One vector is turned by the same rotation once a step. Each row is the vector after some number of steps, and that number follows the row.
The counts run from 0 to 159.
[ -3.2  21.6   2.8 -13.4   4.8  -3.7   6.7 -16.4  33.1 -24.2  13.5 -21.1
 -15.2  31.5  10.2   4.1   2.2 -12.7   2.4  -3.9 -16.3  15.5   6.8  -4.3
   1.2  31.2   8.1 -26.4 -21.2   8.1  -8.3  -3.8] | 138
[  2.2  32.9 -20.2  -2.6   7.0  12.7 -11.6 -27.7 -18.1   4.5  -3.1   1.7
  -5.0   3.6  14.1  19.8 -10.1 -17.4 -25.5 -16.8 -16.9  -1.7   9.0  19.6
 -27.8   5.0  10.8  -7.5  -1.6 -23.7  19.1  14.4] | 147
[ -9.4 -13.7  30.7   2.6 -14.1  33.6  11.7  14.1 -29.0 -27.1  10.0   9.2
 -13.3 -18.9  -5.1  12.0 -16.8  -6.2  -5.3  18.2  -0.8  13.3 -11.2   3.3
  -8.0   9.0  -7.3 -13.8 -13.8  -3.9 -34.1 -23.2] | 115
[ -5.9  -2.3 -11.4 -39.7  11.3   9.5  36.1 -34.8 -18.0   2.2   6.8   4.4
  -8.5  27.3   5.3  11.6  -8.8   9.4   8.2  -8.1   2.5 -17.3  -4.7   4.6
 -16.1   8.2 -13.3  -7.3 -11.7  29.2   3.5   0.5] | 80
[-16.9   3.0   3.1  -6.7   0.7  -0.4 -13.5   7.8 -39.2  -6.9   2.1  -3.5
 -11.7  -9.2   1.6  37.3   2.3  -5.5 -44.3  12.6  25.3  28.5   5.3  21.7
  -9.0 -15.6   9.2 -24.0  -0.9   6.2  15.1  -2.7] | 58
[ 13.8  -4.0 -31.9 -16.5 -11.1  16.6  30.3 -28.1 -19.6  -6.9  26.7  22.5
  16.9  -8.1 -13.5  -7.0  -3.7  16.1  13.9 -18.8 -22.8   0.4  -7.6   2.9
 -24.9  10.9  11.2   0.7  -7.6 -16.4   3.7  -4.2] | 90
[ 17.0  -4.6   2.9  -8.6  -3.4   2.1 -23.4  -6.1 -50.4 -35.2   9.2 -16.5
  -1.7  -5.9   0.3   3.7   3.8  -4.9 -10.1  -3.1  -2.5  28.8   1.5  21.3
  -9.6   5.2 -20.6  -7.2 -21.8  22.8 -13.1   1.6] | 156
[ -0.1 -22.9  14.3   6.5  -7.1  31.0   8.5  14.9 -13.8  -6.7  -1.2   8.8
 -29.1   4.9   3.5  27.0 -29.8 -11.0   0.4  32.4  10.8  14.3 -13.2   0.6
 -31.6  -4.3 -10.7 -15.9   3.8   8.8 -10.2 -16.2] | 110
[-17.5 -19.1  -4.6 -10.7 -24.8  -9.8   7.4  -6.8 -36.7 -19.2  35.5 -13.3
  15.1  -2.9   5.9 -18.6   0.4  28.0 -20.0  -9.1  10.6  12.0  13.2  17.6
   3.0  10.9  -5.8  -1.4 -26.4  12.3  -8.3  -5.9] | 73
[-27.1  40.6 -22.8 -15.0   1.7   0.4  11.8 -32.8 -17.9  20.3   2.3 -10.0
   7.1  -4.7  13.1  11.4  -6.4 -17.5 -29.9 -16.2  22.4 -19.7  -2.5   0.0
  -6.0   9.0  16.3  -1.5   5.6  10.4  19.0   9.9] | 65
[ 12.8   3.0   4.1 -10.7  -6.0 -11.7 -36.7 -18.3  -5.1 -24.5  -6.3 -32.8
 -15.6  20.0   8.4  -3.0   6.3 -11.9 -14.4   1.6  -0.2  23.2  -6.2  15.0
 -19.9  20.2 -29.3  -0.9 -31.4  20.8   1.9   6.4] | 150
[-14.8   1.1  -3.0   4.4  -8.2   1.5 -12.1 -14.2   8.9 -17.5  14.7  -1.6
  -8.3 -18.3  -9.4  20.0 -11.1   8.7  -1.2 -10.9 -20.5  28.9  41.9  -8.4
 -36.4   4.9  13.6 -18.4 -13.5  -6.5   4.4   0.3] | 43
[ 11.0  -7.6 -10.2   9.7   8.7  39.5   5.1  17.6 -32.7  -7.5  11.7  -6.4
 -20.1  17.0  15.3  13.7 -30.9 -26.6  -6.8  11.9  -1.8   7.4   8.4  25.0
  -5.8  -6.3   8.3 -21.9   5.3 -10.2  -2.7 -12.9] | 17
[ -4.8 -14.1 -19.2  12.4 -32.9   7.1  13.1   9.3  -1.7   9.7  29.7   6.1
  -8.3  21.9   2.6  13.3 -31.7  13.5 -11.4  15.8  12.1   5.9   2.4  16.2
 -32.0   5.4   4.9  -4.7  -1.7 -41.7  12.9 -17.3] | 1
[-11.2  30.9   0.5 -14.4 -25.8 -18.3  -3.0 -20.4  -8.3 -17.7  15.0 -14.4
  18.9 -20.2  -3.6 -20.5  19.1 -10.2 -16.7  -8.3  17.8  10.2  -5.9  -2.4
  12.2  25.3   7.7   1.1 -25.0  17.6  -4.5   9.1] | 61
[ 16.9 -25.7   8.3   3.2  -2.1  24.5  -5.2  22.1 -23.5 -18.9   7.8 -20.6
 -15.8  25.2   7.8   3.6 -28.0 -14.1  -7.7  23.4   2.7  19.6 -14.7  26.5
  -6.0   0.7 -20.7 -11.0  -8.0   2.8 -19.6 -19.7] | 16
[ 13.5  -5.7   5.7 -12.7  -5.1   2.3  14.6  14.5  10.6 -21.7  18.8 -11.4
  -2.6  21.4  -4.7  -6.5  -0.5 -20.1   2.3  22.1   8.5  18.3 -48.6  21.8
  28.3  22.7   3.0  -7.6 -13.4  -1.1  -6.9 -17.6] | 4
[-35.6   1.0   7.9   6.3  15.7  10.2  -5.0  -1.7  40.2  12.5   6.8 -18.3
   0.4   7.6  27.3   7.0 -28.2 -37.7   1.7  29.3  10.4 -14.6 -10.8 -10.1
  13.6   7.2   8.8  -7.2  -5.6 -12.3  -8.1  -9.0] | 123
[-26.1  12.3   5.7  14.0  -9.1  19.4  -8.3  -7.0  18.8   9.3  15.4  -5.8
  25.0 -26.2  10.4  -9.2 -10.5 -34.8   0.2  23.3   7.0 -17.6 -27.4 -11.8
   9.3  14.5  16.3  10.0  -2.5 -26.3 -16.8 -10.5] | 118
[-21.8  -3.6  27.3  -1.4  -6.8  14.4  21.2   2.9   5.4 -24.9  28.2  -2.6
 -20.9   8.7  -2.7  13.0 -21.5   5.9  -7.8  -0.9 -16.9  18.8  28.3  -3.2
 -12.5  13.1   6.1 -27.8 -17.3 -10.7 -26.5 -16.7] | 126
[ -6.4   3.8  -3.9  -5.3  35.0  12.0 -37.3 -20.7   7.6  -5.6  -5.3  -8.9
  21.4 -25.9  12.7   9.8   1.7 -41.5  13.5  12.8 -18.0  -4.4 -15.2   2.4
  23.5  -8.7  17.4   0.6 -17.4 -12.6   0.1  -1.6] | 35
[-19.2   3.7 -11.4   6.7  -5.4  26.6   9.7  14.0  15.4  12.0  18.5 -11.4
  -1.1 -14.6   6.0   0.4 -30.0 -31.9  16.3  20.3  18.2  -2.4 -14.8 -19.6
   0.4   9.0  39.5 -11.2  11.1   1.1   2.6  -8.5] | 112
[-26.3  27.8 -14.9  -8.5 -19.0 -15.5  -6.3 -30.0   3.0  10.0  10.9 -29.5
  17.6   1.0  19.3 -14.6   2.1 -11.3 -17.8  -5.2  30.1 -21.0  -4.2 -12.2
  -4.4  19.7   5.6  10.9 -12.6  14.8   6.4  14.3] | 66
[ -5.2   5.6  14.8 -10.5  13.0 -15.1 -18.4  -0.5  27.7 -25.9   8.0 -32.4
 -11.1  29.2   7.6   6.0   5.0 -23.2 -10.5  15.8  -5.7  17.6 -14.0  25.9
  17.7  12.3  -0.2 -23.7 -22.8   1.9  -3.4  -7.1] | 139
[ -5.6  10.7 -15.2   0.9  -9.8  38.7  16.0 -13.8  -4.4  20.6   4.7  16.4
  -1.4 -14.6   1.2  20.0 -28.4 -26.2  14.9  11.3   2.4  -7.9 -20.6 -20.8
 -32.3   3.3  18.7   6.7  16.0 -22.3  10.4  -6.4] | 106
[-19.2  27.2  -3.8 -12.1 -22.4 -18.8  -3.9 -21.5  22.0  -6.7   9.6 -20.7
  -2.8   0.0  -3.9   2.2   4.8  -9.8  -6.5 -10.3  14.4  15.8   6.6 -19.4
 -17.1  25.1  21.1 -14.6  -9.6  24.8  15.5  12.1] | 55
[  4.6  17.6 -32.7  -0.1  -5.1  -4.8 -25.1  -8.9   3.2 -14.1  19.0 -37.7
   7.9  -8.2  15.5 -16.7   4.3 -24.6   5.7 -21.0   3.0  19.9  10.8  -4.5
   7.5  22.1  25.4 -11.5 -15.0  15.3  16.2  16.7] | 154
[-11.4  10.4   2.4 -18.8   5.5   1.5   1.5 -13.8  19.6 -28.7  16.5  -4.1
  -9.6 -10.0 -15.9  18.0   1.0  -7.0   8.4  -3.4 -17.1  33.3  18.9 -17.3
 -14.6  12.8  18.6 -35.3 -16.7  21.2   4.5   0.1] | 44
[-20.4   6.8  38.3  -3.2   7.1  26.3  27.6 -16.3  -3.9  -7.7  -1.4   8.9
 -25.8  11.7   7.7  16.3 -22.6  -8.1  -5.4   7.0 -12.0  -4.4   1.3 -12.9
 -22.0   8.4 -15.1 -18.3  -6.6  -0.9 -31.8 -18.2] | 121
[-15.4 -17.5  -2.0   0.5  21.1  -6.5 -49.9 -10.3  28.5   6.0  -2.5 -16.0
   2.0  -7.7   8.3  21.3  -6.8 -24.5  -9.9  23.7   4.7  17.2   3.7   6.4
  -6.5 -12.7  -3.3  -2.8 -22.6 -10.7  17.4   2.1] | 41
[-18.9  23.5   7.8   3.4  13.5  33.6  13.8  -3.5   0.9   6.1   3.0   8.0
   6.4 -14.7   7.2  18.6 -11.0 -41.0   1.9  15.2  -3.5 -13.6 -21.4 -13.7
  13.4  -2.9  29.7 -13.9  10.8 -13.6 -13.1 -14.3] | 117
[  9.9 -26.0 -37.4  -6.7 -15.1  15.4   1.1 -12.6 -28.4   4.1  31.9  17.2
  20.3 -11.0  -7.8   1.4 -11.3  20.0  -6.6   1.7  -9.0  -2.3  -3.7  19.8
 -13.4  -6.9   7.7  14.5 -11.7 -31.7  15.0 -11.4] | 89
[  3.4  -6.2  -2.6   2.2  -3.4  38.6   7.2  -7.4 -25.6  11.8  -8.3  21.2
  -6.6 -13.6  -5.6  30.9 -22.4 -20.9  -4.0  21.2   6.7   1.8 -31.3   9.0
 -26.5 -13.7  -6.2   5.8  11.6 -13.0  -0.1 -10.4] | 105
